Each path below is one point turned by a fixed rotation once a step. After each direction that follows a path, write how fast that rotation turns it, in degrees per step (0 if it stays still).
Each turn is a multiple of 5 degrees from 10 to 175, or 0.
Each row of a path follows its step; steps can be skipped.
path 1
step 0: [  3.2   5.2 -11.4  -8.8  16.7  -4.5  33.9  -8.5  -0.6 -11.1  18.7 -20.7
 -40.0 -16.4  20.4  -8.0  10.7  -4.5  -5.6  -3.2   3.5 -10.7  -0.6  -2.0
  28.9  19.4 -15.1   1.7  48.7]
step 1: [ -3.5   5.0  -4.1  -6.1  -4.5  12.5  18.0   1.0  -0.9 -10.3  17.4  -5.0
 -24.8   9.0  -9.4   5.9  10.0 -45.7  -7.2 -18.6  -6.3 -18.2   3.8  -3.2
  33.4  16.5 -14.8   8.8  49.9]
step 2: [-18.0  20.0   0.4 -24.1 -12.0   7.3  14.5  -8.4  -2.6 -14.3   8.9 -11.1
 -18.5  38.8 -34.1 -11.7   6.8 -37.1   4.3 -18.3   4.7  -2.4   0.9   6.0
  14.8  32.4 -18.3   1.0  10.7]
step 3: [  8.7   1.7  -3.4 -32.2  12.9   6.6  26.6  -9.5  12.7  -1.4  10.6 -16.6
  -0.3  19.6 -31.3 -24.7  -7.5 -12.9  28.7  -7.2  25.5   0.6  10.9  20.6
   4.5  40.1 -21.6  -3.5   3.1]
step 4: [ 31.4 -13.0  -4.8  -2.6   9.8  11.4  45.1 -13.3  18.2  16.5  32.4   1.2
  16.3   4.1 -20.7 -11.8 -20.1 -21.9  11.4  -7.4  10.9  -7.6   2.8  29.8
   8.0  17.8 -16.0  -9.3   1.4]
step 5: [ -0.8  -1.3 -10.1  10.0 -11.1  -2.3  58.1 -24.7  -2.4  15.2  47.0  -6.2
   4.0  26.0  -1.5  -2.2 -21.0  -6.6 -14.4   2.7   1.0  -6.9 -14.0  23.5
  -0.5   6.5  -9.5   0.1  -4.6]
step 6: [-26.2  -4.4  -6.7  -5.9  -0.5 -13.5  41.1 -12.3 -13.5   7.6  37.2 -33.7
   7.1  14.8  19.3  -0.5 -21.9  13.7  -1.4   9.6  17.3  -6.4  -9.2   8.1
   9.1  15.1 -11.1  24.1  19.9]
step 7: [-18.2  -5.1  18.0  -3.1  -0.1   8.5  14.1   2.3 -10.1   4.9  23.1 -38.6
  25.5  -6.2  16.0  -0.5 -25.1 -22.9  -2.3 -10.1  12.5  -6.0 -12.4   6.9
  25.8   7.4 -16.9  32.1  35.1]
step 8: [-21.3  19.2  34.9   1.4  -5.8  24.6   8.5 -12.7 -12.4   5.0  10.3 -34.3
   7.3   6.0   7.6 -24.0  -7.6 -39.3 -13.6 -28.9   2.9   9.4 -19.2  16.9
   9.4   3.7 -15.7  11.7  10.3]
step 9: [-17.4  19.1  26.1  -0.7  18.7  13.4  16.9 -23.4  -8.8   9.4  16.6 -22.5
 -18.7  -2.4   4.9 -45.7  12.9  -9.3  11.2 -30.8  24.0  21.7  -0.7  10.8
  -5.4  14.6  -9.2  -4.8   8.5]
step 10: [  6.7   0.4   5.6  18.9  27.1   2.3  23.8 -20.3   7.7  14.1  26.6  10.8
  -9.8 -11.0   4.4 -30.4  10.8 -17.9  14.6 -32.3  36.8   6.6  10.5   1.1
  13.5   4.1  -7.8  -1.7  31.3]
Speeds:
[ -0.9   2.9  -4.3   2.1   3.4   0.9   0.0   3.4   3.9  -9.5  -6.2   5.8
 -13.3  -8.5   3.5 -12.6   6.1  -3.1  -5.3 -16.3  -1.0   4.5   0.2 -15.2
   1.3  -1.9  -4.5   2.6   4.4] -> 35
[  5.7 -16.4   6.5  -1.4  10.1   0.4  -0.7  10.2  -4.0   6.1   6.0   0.2
   2.5 -11.5  -0.8   8.9  -1.6   1.3  13.0  -8.0  -1.5  -3.5   2.3  -7.6
  -2.1   7.4  -1.5   0.3   8.0] -> 115
[ -2.6 -10.1  -5.6   5.4  -4.3  -5.7   4.9   3.2  -7.5   3.9  -5.3  -7.2
  -6.7   5.4  -6.3  -9.0  -2.4  -0.6  12.2  -4.0  -4.1   5.6  -6.9   9.3
  11.4 -11.1  -4.9  -5.7   6.0] -> 0
[-10.4  -2.4   2.8  -5.7  -2.2  -7.0  -7.9   2.8  -2.5  -5.3 -13.8  -5.3
   7.8   6.8  -8.8   4.0 -12.4  -6.3  -2.9  -4.8   8.0  -4.8  -3.2 -10.4
   7.9   6.3   0.4   6.0  -1.1] -> 70
[ 2.0  8.2  7.9 -4.9 -4.9  0.6  0.0  7.0  2.4  5.5 -0.1 17.7 -1.7  8.6
 -6.7 -1.2  6.3  7.9  6.8 -9.5 11.3 -8.5  6.3  4.8  7.9 -0.3 -2.8 -4.6
 -1.9] -> 45
[  8.3  -0.3  -7.4  -3.3   5.6  -0.3  -4.3  -0.1  11.2  -3.1  -5.1  -1.4
   8.4 -10.7   4.8  -5.8  -2.2   1.0   2.6   9.7  11.8   0.0   8.5   6.1
  13.7  -4.8  -0.3   5.5  10.7] -> 110
